(in the rows, 128 means zero)
Each named move below is a turn or a mirror, shown by a few rows before and after it. Which moves, in which order, take the first row of each later pair to the second? The first pair is answered.
k_205:
[124 108 101 163 136 143 124 132 102  99 129 146 173 130]  ->  [119 111 106 159 142 132 123 133 111  96 137 140 176 134]
[122 134 146 110 141 108 113 129 146 149 136 121 112 142]  ->  [146 122 137 107 130 140 123 141 134 153 115 136  99 128]
[122  83 139 120 118 165 124 167 111 144  90 155 143 109]  ->  [ 70  97 155 121 144  90 108 151 144 126 136 117 160 137]
[144 168 104 134 128 148 133 125 129  95 171 136 129 139]  ->  [143 161 105 131 126 149 133 126 130  97 171 138 132 135]
k_525:
[136 110 119 128 130 151 132 137 158  99 135 158 148  81]  ->  [122 100 114 128 133 135 129 135 164 107 128 152 156  82]
[122 112 139 130 136  85 126 152 217  97 158 121 148  93]  ->  [141 125 147 129 133  99 136 147 219  90 171 123 134  93]
[133 113 131 116 105 138 119 147 112 169  92 131 123 116]  ->  [127 121 140 109 103 132 127 141 123 174  98 130 117 115]
k_581:
[ 93 124 125 141 124  82 109 138 138 116 146 102 144 139]  ->  [135 147 103 155 122 139 113 133 115  86 154 112 135 158]
[140  99 154 111 112 116 124 135 123 110 101 132 116 109]  ->  [134 105 143 123 120 103 111 137  99 113  95 123 122 127]
[119 157 139 115 122 109 106 120 128 130 153 134 125 167]  ->  [138 160 141 106 120 130 116 122 136 122 157 147 116 160]
k_485:
[118 132 118 150 127 162 121 140  97 142 134 155 164 114]  ->  [122 172 133 131 121 149 136 123 103 149 158 143 122 135]
[129 150 151 115 104 131 127 125 122 173 122 118  94 139]  ->  [103 110 133 138 120  96 103 139 119 157 107 110 157 138]
[123 119 117 145 144 132 121 110 100 133 114 127 155 146]  ->  [144 133 126 128 131 162 133 110  99 141 112 133 124 133]
Pairs:
Between the rows of a pair lie 2 to 3 moves.
[133 162 139 123 109 162 141  94 107 145 134 129  88 154]  ->  [112 164 154 110 111 139 147  95 143 139 158 121  86 138] => k_205, k_581
[118 115 104  96 130  98 115 131 137  91 131 158 158 128]  ->  [121 139  98 105 123 101 108 120  94 119 112 142 141 165] => k_485, k_581, k_581
[162 139 153  86  90 155 164 116 159 147 156 158  59  92]  ->  [114 101  90 169 149 103  93 123  88  86 136 137 199 171] => k_205, k_485, k_581
[138 179 142 109 128  93 147 101 130 149 163 103  67 152]  ->  [186 102 100 131 106 166 135 147 101 140  83 164 122  98] => k_205, k_485, k_485
[119 172 153 130 117 120 150 110 183  93 152 118 119 127]  ->  [100 132 146 125  96  94 134 125 177 146 103 122 127 100] => k_205, k_581
[157 157 136 121 116 138 153 115 134 132 166 138  85 111]  ->  [120 121 132 125 112  90 131 132 109 183 116 119 109 118] => k_581, k_205, k_581
[112 147 158 102 121  99 150 111 154 141 154 106  96 125]  ->  [159 112 109 140 132 167 138 133 122  81 130 155 153 110] => k_485, k_581, k_581
[133 148 125 127 109 182 152 133 137 137 124 154 114 112]  ->  [ 92 125 110 147 116 125 112 140 117 159  90 127 149 131] => k_525, k_581, k_581
[135  75  82 143 104 140 146 170 123 105  68 176 132  80]  ->  [129 156 127  97  91 126 179 132 129 149 114 127  26 119] => k_581, k_485
[102 131 133 123 148  90 119 126 157 116 170 107 146 127]  ->  [122  97 121 114 117 130 122 151 140 158 107 137 138  87] => k_205, k_581
[146  81 101 128 124 142 129 176 111 108  50 165 158  61]  ->  [175 148 115 136 157 167 149 144 138  21 144 169 142  97] => k_205, k_581, k_581
[146 111 121 152 109 168 122 148 112 128  99 165 135 118]  ->  [135 135 143 147 127 152 132 129 156  80 164 153 134 125] => k_205, k_581, k_581
[105 105 153  91 113 132 146 148 174 144 135 141 118  53]  ->  [146 126 105 134 106 191 121 155  70 160  80 150 122 116] => k_581, k_205, k_581
[191 142 117 129 148 176 148 123 168 113 160 118 117 113]  ->  [145 117 141 104 139 114 137 129 201 148 146 100 118  81] => k_581, k_485, k_485
[ 60 125 131 136 138  59  89 110  95 170  94 117 144 162]  ->  [ 99 152 169  96 131 114 146 101 200  99 183 153  98  94] => k_581, k_581, k_205
[157 107 103 153 131 182 125 143 127  69 133 161 170 113]  ->  [137 150 139 127 147 145 141 113 172  62 193 136 138 123] => k_205, k_485, k_205
[123 160 161 125 145  84 144  92 175 107 180 105  86 133]  ->  [188 141 124 137 111 186 148 121 100 144 104 157  74 128] => k_581, k_205
[166 150 118 127 125 177 136 128 104 123 121 140 106 136]  ->  [139 164 126 131 154 133 122 114 126  94 165 111 129 162] => k_205, k_525
[113 148 110 151 140  66 134 103 104 151 153  73 154 203]  ->  [147 131  92 176 155 115 135 113 112  87 167 112 192 188] => k_581, k_485
